In the rows, zero is written as 128.
R: rows in 3 groups, each row roughly a mix of its group's directions (some rows in no group)
R (107 x 10)
[[ 92 138 105  79 152 146 173 154 122 135]
 [107 137  77 154 146  93 122 143 143  80]
 [103 121 170 128 117  85 111 122 116 185]
 [174 107 125 153 130 184 123 112 158 153]
 [ 41 135 124 138 122 138 119 123 140 130]
 [139 137 173 181 135 102 144 165 125 101]
 [161  93 142 153 162 155 175 144 126 103]
 [130 130 135  91  89 165 179 128 101 106]
 [124  74 136 124 102 167 119 148 177 121]
 [117 147 125 133 168  83 164 172 146 107]
 [127 122 127 192 156  88 128  90 122 116]
 [108 131 164  84 167  85 121 121 103 107]
 [163 200 118 149 113 127 103 135 133 145]
 [144 107 160 118  86 161  86 116 109 161]
 [ 49 128 103 106 121 123 138 122 118 107]
 [ 96 191 147 122  99 147 146 162 138 131]
 [124 149 100  58  97 144 113 131 121 109]
 [ 87 179  93 101 112 161 118 137 133 110]
 [127 123  99 179 108 145 177 127 151 160]
 [100 102 106 187 159 109 117 108 157 132]
 [132 120  71 145 148 172  92 113 144 110]
 [154 168 161 110 129 114 166 165 108 159]
 [103 129 117 122 146 100 130 201 105 112]
 [108 140 146  68 147 134 106  80 126 107]
 [ 69  92 103 110 136 151 145 138 155 103]
 [112 130 185 145 104 124 106 150 117 180]
 [175 151 150 146 105 111 172  91 149 120]
 [157 123  87 130  88 135 110  73 107 121]
 [ 93 126 113 153 127 114 183 152  90 157]
 [133 125  76 112 168  99 124 125  85 155]
 [132 120 101 145 133  82  61 139 141 137]
 [131 118  90 111 123 131  70  80 108 115]
 [130  99 170 167 114  95 108  83 112 122]
 [201 141 116 141 129  91 144 140 136 104]
 [133 189 161 157 107  90 150 131 123 123]
 [163 131 190 122  81 131 141 146 121 140]
 [195 131 169 150 133 109 138 130 138 156]
 [100 134  91 113  97 130  68 104 151 125]
 [118  87 183 123 114 143 109 113 174 138]
 [116 136 168 130 164  63 121 152 114 130]
 [101 128 128 116 194 102 126 165 142 153]
 [103 146  91 179 163 161 135 129 148 107]
 [ 97 171 131 107 138  85  96 146  91 115]
 [109 169 154  99 174 106 102  99 109 138]
 [ 59 111 100 129 116 140 162 110 148 121]
 [114 139 122  81 126 165 152 182 143 149]
 [127 100 155 168 131 161 167 153 160 102]
 [119 121 100 116  85 141  88 158  81 146]
 [153 132  79 106 136 144 116 104 151  73]
 [ 85 136 109 147 184 120 108 146 160 151]
 [109 155 102 173 149 109  99 132 161 168]
 [166 127 149 160 160 120 141 155 129 185]
 [156 127 105  85 145 139 112  96 143  73]
 [107 144 160 130  60 105 137 149 115 152]
 [122 176  66 132  96 144 136 127 104 125]
 [122 106 162 176 169 144 109  95 144 107]
 [122 127 179 162 123 123 114 189 111 131]
 [ 86 156 109 141 115 169 127 160 175 126]
 [ 73 106 134 128 108 178  95 124 140 147]
 [166 123 115 180 111 104 160 168 133 141]
 [127 116 137 140 128 180  79 155 101 162]
 [128 156 161 170 125  87 109  95  98 147]
 [120 100 168 120 115  65 165 132 136 133]
 [130 148 148  83 143 143 171 153  80 136]
 [138 118 101  72 114 146 162  87 122 101]
 [163  75 155 158 154 115 130 131 131 167]
 [191  93 117 145 150  93 147 123 143 114]
 [163 129 122 102 182 130  87 115 131  91]
 [152 126  76 130  89 164 124 157 100 110]
 [130 106 131  89  76 163 123 137  89 106]
 [110 138 109 119 162 176 102  78 152 134]
 [ 60 148 114 115 129 176 114 128 114 128]
 [ 90 155  96 150 100 168 122 150 108 161]
 [ 71 114 113 153 124 111 154 170 100 141]
 [161 120 202 158 107 130 123 132 125 129]
 [ 99 120 157 134 171  91 165  99 155 141]
 [119 133 188  88 135 132 109  83 137 144]
 [ 99 146 100 109 131  91 131 160  80  95]
 [147 110 134 171  91 118 114 189 131 137]
 [161 152 124 188 143  89 137 100 139 136]
 [122 147  77 118  77 153 134 144  92 115]
 [148 166 108 105 186 142 129 117 141 166]
 [134 151 162 162 171 100 157 133 167 141]
 [161 121 151 180 124 102 143 100 127  83]
 [188 146 119 141 101  87 125 122 157 103]
 [115 129 145 191 141  83 145 128 158 142]
 [ 90 114 104  73 115 156 138 149 131  90]
 [149 196 136 136 130 154 140 129  87 110]
 [123 133 164 183 167 104 112 160 134 145]
 [146 104  99  81 116  94 101 109 150  93]
 [145 105 178 120  72 148 101 138 125 110]
 [173 167 146 117 107 178 125 159 121 136]
 [111 133  94 125 190  91 149 133 146 104]
 [127 118 134 198 171 114 154 116 128 119]
 [181 130 117 120 147 128 186 134 136 164]
 [ 95 131 116 137 130 112  79 188 134 151]
 [130  80 173 129 160 144 104 103 128  92]
 [115 127  94  87 106 160 156  93 143  93]
 [126 103 181 101  86  88 121 122 123 149]
 [114 101 153 144  75 137 111 178 114 147]
 [113 147 143 155  96 108 101 182 166 125]
 [117 156 161 126 129 138  97  79 173 154]
 [170 124 117 176 110 102 152 144 173 125]
 [155 114 104 164 103 182 101 139 156 142]
 [121 107 150 143 109 133  52 145 137 148]
 [127 123 150 107  87 182 124 120  94 165]
 [124 114 121 120 176 124 141  78 170  96]]

one row of each group, then the others: which group is each in?
[103 136 112 173 177 159 143 100 110 146]
(99)
[146 141 128 173 112 135  72 154 164 141]
(15)
[165 139 156 110 133 152 179 150  96 100]
(29)

[ 99 112 129  58 102 133 150 155 139 120]
(29)
[ 82 157 115  76  99 122 109 110 104 115]
(29)
[123  91 169 113 124 177  90 112 112 147]
(99)
[122 175  96 120 156  93 172 133 114 105]
(29)
[156 102  79 120 160 134 148 145 104  85]
(15)
[ 95  82 120 120 101 166 143 158  90 134]
(15)
[169 137 123 144 132  66 135 157 141  94]
(15)
[174 165 141 158 124  91 166 136 137 103]
(29)
[164 108 140 120 100 155 113  63 117 138]
(99)
[147 112 115 141  98 191 152 105 139 160]
(15)
[180 148 157 133 120 152 123 164 130 174]
(29)
